In the rows, zero is written as 128.
The same turns and mirrors carry the whole set onto itself, and each row onto the other rows of its family. Which rows share a family with each named row? Give them in list order.
These 39 rows form 13 families of 3 rows each.
k649: [118 115 138 125 124 115 129 126 138 155 153 109 101 108 122 121 122 117
 131 112 159]
k294: [ 91  91 140 129 124 142 136 154 144 126 141 149 128 124 149 131 132 122
 151 156 121]
k643: [ 88 101 186 113 140 135  96 118 141 137 122 117  90 134 145 112 115  85
 111 149 108]
k56: [ 76  99 191 105 129 125  97 112 139 129 117 121  86 120 143 102 115 103
 131 153 112]
k351: [118 105 139 127 118 120 132 142 133 153 155 111  87 111 120 116 126 110
 104 122 153]
k882: [ 86 109 164 136 131 131 145 154 136 112 153 144 124 130 150 129 130 114
 144 161 113]
k186: [110 111 149 127 120 123 133 139 127 152 143 114  98  97 140 102 111 112
 110 126 173]
k926: [ 82 107 133 138 131 130 139 144 136 118 137 141 126 117 146 125 129 112
 161 146 112]
k458: [ 78  99 198 104 139 132 108  99 132 132 121 123  85 129 131 109 122 109
 124 150 131]
k639: [116 108 150 122 127 122 122 121 147 150 146  96 100 100 121 107 120 104
 111 115 154]
k446: [116 112 148 123 121 138 128 120 142 149 138 109 102  82 115 122 123 114
 110 122 149]
k806: [121 115 135 119 116 138 115 116 146 152 137 107 105 102 143 131 126 115
 115 119 152]
k358: [ 80 109 158 138 128 143 145 154 132 114 144 133 134 129 140 107 128 117
 157 154 121]
k788: [ 87  99 196  97 127 131 102 121 130 134 121 118  77 137 130 116 111 124
 128 154 128]
k480: [112 114 143 129 117 128 120 139 142 146 131 124 107  96 130  99 132 102
 112 111 164]
k487: [ 90 112 194 111 137 141  97 115 119 122 128 127  82 140 146 104 129 117
 119 157 125]
k802: [ 79  91 143 127 138 133 141 149 138 114 138 147 121 132 133 121 125 120
 153 161 119]
k667: [ 87 109 146 125 148 147 149 147 134 120 146 145 119 136 144 124 125 126
 150 137 114]
k108: [ 95 121 188 120 138 131  92 129 139 138 109 123  80 128 139 110 112 110
 122 154 105]
k427: [118 110 137 123 109 114 116 118 137 158 146 112  97  95 132 112 129 102
 119 120 150]
k382: [ 88 113 155 135 132 138 141 152 133 137 160 149 131 125 145 115 109 126
 153 153 117]
k39: [ 78 108 187 118 123 127  95 128 136 125 112 116  86 145 137 102 113 111
 130 154 111]
k560: [118 122 143 121 114 126 131 133 131 138 149 109 102 100 134 128 136 113
 116 127 171]
k861: [100  96 135 129 124 139 146 139 137 124 141 146 139 132 142 121 130 120
 153 146 123]
k35: [ 82  96 148 144 116 136 140 145 135 118 133 131 129 125 142 146 121 112
 145 152 113]
k638: [ 85 105 195 111 122 129  82 131 140 140 118 129  98 124 116 100 117 100
 131 152 123]
k763: [ 69 107 194 115 120 136  95 129 134 135 121 119  81 136 141 107 120 104
 121 140 110]
k465: [ 93 103 151 140 143 143 144 144 126 114 162 141 125 123 133 127 136 118
 141 158 120]
k98: [101  99 151 139 123 137 150 141 121 126 127 156 130 125 143 130 128 111
 142 150 113]
k73: [125 108 138 134 115 110 124 125 137 159 147 120  91 113 133 120 134 115
 114 133 161]
k494: [ 91 109 202 105 130 133  99 122 132 136 126 113  94 134 139  85 118 103
 128 155 130]
k476: [ 88 123 195  98 133 138  91 118 134 134 137 118  83 133 135 107 125 102
 116 152 123]
k391: [123 120 142 127 110 128 123 138 138 153 152 104 108 104 130 100 130 115
 124 130 165]
k36: [ 74 116 142 146 142 139 140 144 144 119 147 140 115 128 136 125 132 125
 148 149 110]
k18: [ 81 105 189 106 125 126 101 116 137 136 125 123  74 138 141  92 116 112
 113 139 121]
k927: [118 107 151 119 132 124 121 128 140 158 145 104 101  99 132 124 125 100
 122 110 162]
k605: [ 72 115 185 103 131 144  92 128 118 139 124 124  90 130 125  98 107 108
 129 158 132]
k232: [123 119 156 135 121 120 119 127 129 143 157 101  89 102 129 124 129 125
 113 129 162]
k579: [ 91 108 166 138 126 131 136 149 146 124 134 152 138 120 147 119 121 123
 160 137 119]

Which other rows belong to the same family as k788? k351, k667
Which other rows belong to the same family as k806? k643, k35
Which other rows belong to the same family as k108? k446, k98
Which other rows belong to the same family as k186? k382, k605
Which other rows belong to the same family as k649? k802, k18
Which other rows belong to the same family as k763? k294, k927
Which other rows belong to the same family as k358? k494, k391

The same turns and mirrors carry the whole set onto itself, and each row onto the other rows of its family. Which rows share a family with each named row? Give them in list order.
These 32 rows form 4 families of 8 rows each.
k268: [126 154 133 113 124 143  98 146]
k897: [ 95 134 134 139 165 138 145 127]
k404: [126 146 119 101 120 142 109 144]
k902: [ 86 129 134 133 163 143 126 116]
k414: [105 142 135 123 151 146 135 173]
k812: [100 138 142 130 151 159 124 167]
k139: [125 141 134 122 137 131 115 100]
k508: [137 151 145 116 127 144 114 152]
k569: [ 91 148 133 126 155 155 111 162]
k224: [135 147 138 112 121 147 115 152]
k67: [ 95 122 144 134 159 151 139 120]
k646: [ 98 123 132 134 161 144 150 130]
k740: [130 129 140 118 129 136 129 105]
k865: [104 155 135 128 157 147 132 167]
k275: [ 89 141 131 125 148 157 108 161]
k448: [141 164 133 120 137 139 124 147]
k402: [ 89 118 141 129 153 149 140 121]
k89: [131 160 131 116 130 142 101 146]
k751: [ 89 148 119 119 145 144 114 163]
k620: [ 84 125 133 130 156 149 123 114]
k250: [124 159 119 106 124 136 107 141]
k690: [ 81 117 121 121 150 141 131 125]
k828: [ 81 129 116 130 156 141 128 122]
k281: [ 96 136 139 123 146 160 125 168]
k254: [121 138 135 116 132 134 113  99]
k537: [116 139 116 115 135 131 122 100]
k912: [132 144 133 130 145 130 138 107]
k313: [132 135 145 121 136 137 128 104]
k370: [140 153 134 109 130 137 128 150]
k413: [117 127 119 112 128 132 124 105]
k823: [132 135 132 120 141 134 144 108]
k440: [ 90 138 120 110 142 151 117 164]

Which other rows belong to the same family as k508? k268, k812, k67, k275, k620, k254, k313
Which other rows belong to the same family as k823? k414, k646, k751, k250, k828, k537, k370
Which other rows belong to the same family as k448? k897, k404, k865, k690, k912, k413, k440

The same turns and mirrors carry the whole set onto itself, and each row onto the other rows of its family. Which rows share a family with each named row? Give them in list order.
These 30 rows form 5 families of 6 rows each.
k38: [148 112 107 128 115 102 111 128 129 143]
k703: [140 124 131 145 149 148 138 104 136 138]
k709: [128 118  92 141 124 121 112 127 119 145]
k167: [137 132 119 116 125 109 119 150 119  98]
k835: [145 111 114 130 154 138 119 139 105 119]
k659: [134 136 124 108  97 105 132 127 126 137]
k301: [133 123 131 117 116 103 114 159 131 125]
k421: [120 138 124 108 113 109 112 149 123 120]
k334: [137 146 142 118 135 162 129 126 125 121]
k444: [137 138 122 123  98 106 131 125 147 141]
k102: [147 119 120 146 139 156 121 104 131 125]
k522: [137 129 125 119  87 121 127 132 137 140]
k698: [128 113 136 125 159 141 113 126 113 112]
k222: [121 142 145 129 141 152 143 127 125 110]
k40: [132 124 127 138 170 132 126 123 118 114]
k454: [130 125 124 112 113  98 133 151 126 121]
k817: [147 141 134 131 148 145 139 102 126 135]
k800: [133 111 132 133 163 140 139 131 116 120]
k651: [146 130 110 138 116 100 118 134 143 145]
k804: [124 122 147 122 141 148 146 122 113 113]
k453: [130 110 101 135 118 104 104 128 129 124]
k191: [138 144 107 128  94 124 120 127 141 133]
k82: [123 111 122 130 109 102 126 153 129 122]
k784: [130 125 127 141 127 154 117 103 133 148]
k174: [140 139 154 115 129 143 124 127 132 101]
k617: [139 137 149 119 143 147 148 118 128 116]
k562: [136 130 120 140 140 151 140  96 124 129]
k798: [123 146 132 126  98 125 117 115 147 127]
k500: [131 112 105 137 118  99 122 137 135 143]
k578: [136 117 132 153 160 142 132 128 129 122]

Which other rows belong to the same family as k82? k659, k817, k651, k804, k578
Which other rows belong to the same family as k334? k421, k102, k698, k453, k191
Which other rows belong to the same family as k709? k167, k835, k784, k174, k798

